Look-ups in named tables: a row name and a column name give one cell, copied from the table.

Vop.csv
,Turoni,Bik,Lapo,Nid
Fus,0.37,0.08,0.09,0.54
Duz,0.02,0.78,0.57,0.59
Taren,0.05,0.71,0.43,0.63
Fimegu,0.40,0.31,0.41,0.18
Lole,0.37,0.08,0.10,0.53
Moz,0.12,0.71,0.53,0.51
Sidatid,0.42,0.27,0.35,0.16
Gazimu,0.07,0.76,0.55,0.58
Tobi,0.18,0.52,0.36,0.50
Pobutal,0.35,0.28,0.34,0.25

Gazimu, Lapo: 0.55
Fimegu, Lapo: 0.41
Tobi, Turoni: 0.18
Tobi, Bik: 0.52
Fus, Nid: 0.54
Lole, Turoni: 0.37
Sidatid, Turoni: 0.42
Pobutal, Lapo: 0.34
Fus, Bik: 0.08
Tobi, Nid: 0.50
Sidatid, Bik: 0.27
Tobi, Lapo: 0.36
Fimegu, Turoni: 0.40
Lole, Lapo: 0.10
Moz, Turoni: 0.12
Taren, Turoni: 0.05
Sidatid, Lapo: 0.35
Duz, Nid: 0.59
Row with the largest Lapo: Duz

Rikugig:
,Gagive,Gop,Takos,Lanop,Fesona,Rak
Rab,-1.1,-4.6,0.3,-3.8,-3.1,-7.9
Loz,-5.6,-8.7,3.5,-8.4,-7.3,0.3
Tev,-3.0,-0.9,0.9,-3.1,-0.5,-5.3
Luvaba,0.8,3.2,-9.1,7.4,2.8,2.0

Rak of Rab is -7.9
Lanop of Loz is -8.4
Lanop of Luvaba is 7.4
Lanop of Tev is -3.1
Gop of Luvaba is 3.2
Takos of Luvaba is -9.1
Takos of Loz is 3.5
Gagive of Loz is -5.6
Fesona of Rab is -3.1
Gagive of Luvaba is 0.8
Rak of Tev is -5.3
Rak of Loz is 0.3

Sol
columns: Zub, Damap, Les
Viv: [99843, 24427, 68841]
Dad: [-1991, 36256, -37400]
Takav: [9928, 26363, -57883]
Daforo: [7918, 35784, -58088]
Nid: [31254, 51317, 40191]
Nivobop: [18796, 54503, 64585]
Zof: [53688, 41553, 44773]
Dos: [45381, 57349, 30384]
Fir: [75173, 19551, 13098]
Gezeg: [61393, 76666, -19287]
Kavi: [7508, 66355, -55070]
Sano: [43253, 14739, 50623]

Nivobop, Damap -> 54503
Daforo, Zub -> 7918
Sano, Les -> 50623
Kavi, Damap -> 66355
Dad, Zub -> -1991
Takav, Zub -> 9928
Kavi, Les -> -55070
Dos, Zub -> 45381
Nid, Les -> 40191
Kavi, Zub -> 7508
Nid, Zub -> 31254
Which row has the largest Les? Viv

Vumoro.csv
,Rin,Zuse,Kelagub,Tisu,Dobe,Tefugov,Tus,Dufolev,Gunat,Sasib
Rariv,158,154,164,109,106,121,109,119,173,96
Zor,163,175,88,171,65,66,171,15,88,143
Nin,155,139,172,128,102,127,128,122,166,89
Korudu,152,134,175,130,106,127,130,127,166,87
Barunav,107,171,38,88,137,111,88,90,166,170
Ketafo,138,124,84,136,67,126,136,21,82,107
Fiz,151,199,87,82,181,103,82,55,112,192
Sepadim,109,160,49,81,163,149,81,89,137,175
Fimisor,149,174,158,158,86,67,158,125,182,107
Sim,153,121,92,151,62,155,151,22,90,98
Zaduvad,158,168,153,135,95,95,135,114,175,105
Ket,142,135,133,124,82,145,124,116,176,92
Votu,113,187,44,99,153,89,99,79,156,180

Sim, Zuse => 121
Sim, Tus => 151
Zor, Tisu => 171
Barunav, Rin => 107
Zor, Tefugov => 66
Sepadim, Dobe => 163
Rariv, Dobe => 106

Vufisuz
          Med   Vik  Gobup  Marozuf
Zitob    0.17  0.17  -4.48    -1.59
Peto     1.21  1.21  -3.55    -4.26
Kanu     7.78  7.78   7.90     3.16
Posufov  2.37  2.37  -1.55    -6.20
Gedaku   8.46  8.46   8.94     4.16
Mab      7.93  7.93   8.42     3.41
Buro     8.45  8.45   8.83     1.50

Zitob, Gobup -> -4.48
Zitob, Vik -> 0.17
Kanu, Marozuf -> 3.16
Mab, Med -> 7.93
Zitob, Marozuf -> -1.59
Kanu, Med -> 7.78
Kanu, Vik -> 7.78
Gedaku, Vik -> 8.46
Buro, Gobup -> 8.83
Gedaku, Gobup -> 8.94
Posufov, Vik -> 2.37
Mab, Gobup -> 8.42
Mab, Vik -> 7.93
Posufov, Marozuf -> -6.20
Buro, Marozuf -> 1.50
Peto, Med -> 1.21
Which row has the largest Med? Gedaku

Sovoko
|  | Mus | Soz | Gak | Fod | Karu | Pek | Seni |
|---|---|---|---|---|---|---|---|
| Fud | 1.6 | 2.2 | 1.8 | 2.5 | 1.9 | 3.8 | 8.5 |
| Gotasek | 2.2 | 1.9 | 2.3 | 4.3 | 8.0 | 8.5 | 8.4 |
| Pusume | 2.0 | 6.8 | 9.3 | 8.5 | 8.9 | 8.4 | 8.6 |
| Tironi | 2.6 | 8.4 | 8.2 | 8.5 | 8.6 | 9.0 | 8.9 |
| Fadamis | 1.9 | 4.4 | 8.9 | 8.9 | 8.0 | 9.3 | 9.1 |
| Gavi | 2.6 | 3.1 | 1.3 | 3.3 | 7.8 | 8.6 | 9.1 |
| Ruratak | 1.6 | 1.6 | 1.6 | 1.8 | 4.8 | 9.0 | 8.8 |
| Bafav | 3.1 | 2.7 | 9.3 | 9.2 | 8.0 | 8.9 | 8.4 |
| Ribo | 2.7 | 2.8 | 3.1 | 5.2 | 8.5 | 8.5 | 9.2 |
| Rak | 2.0 | 3.2 | 7.9 | 8.3 | 9.7 | 9.4 | 8.6 |
| Pom | 2.5 | 8.7 | 8.2 | 8.8 | 8.8 | 8.3 | 9.0 |

Pom, Karu => 8.8
Fadamis, Soz => 4.4
Gavi, Gak => 1.3
Fud, Seni => 8.5
Gotasek, Karu => 8.0
Bafav, Karu => 8.0
Pom, Pek => 8.3
Ruratak, Seni => 8.8
Bafav, Soz => 2.7
Gavi, Soz => 3.1
Tironi, Seni => 8.9
Which row has the largest Fod? Bafav

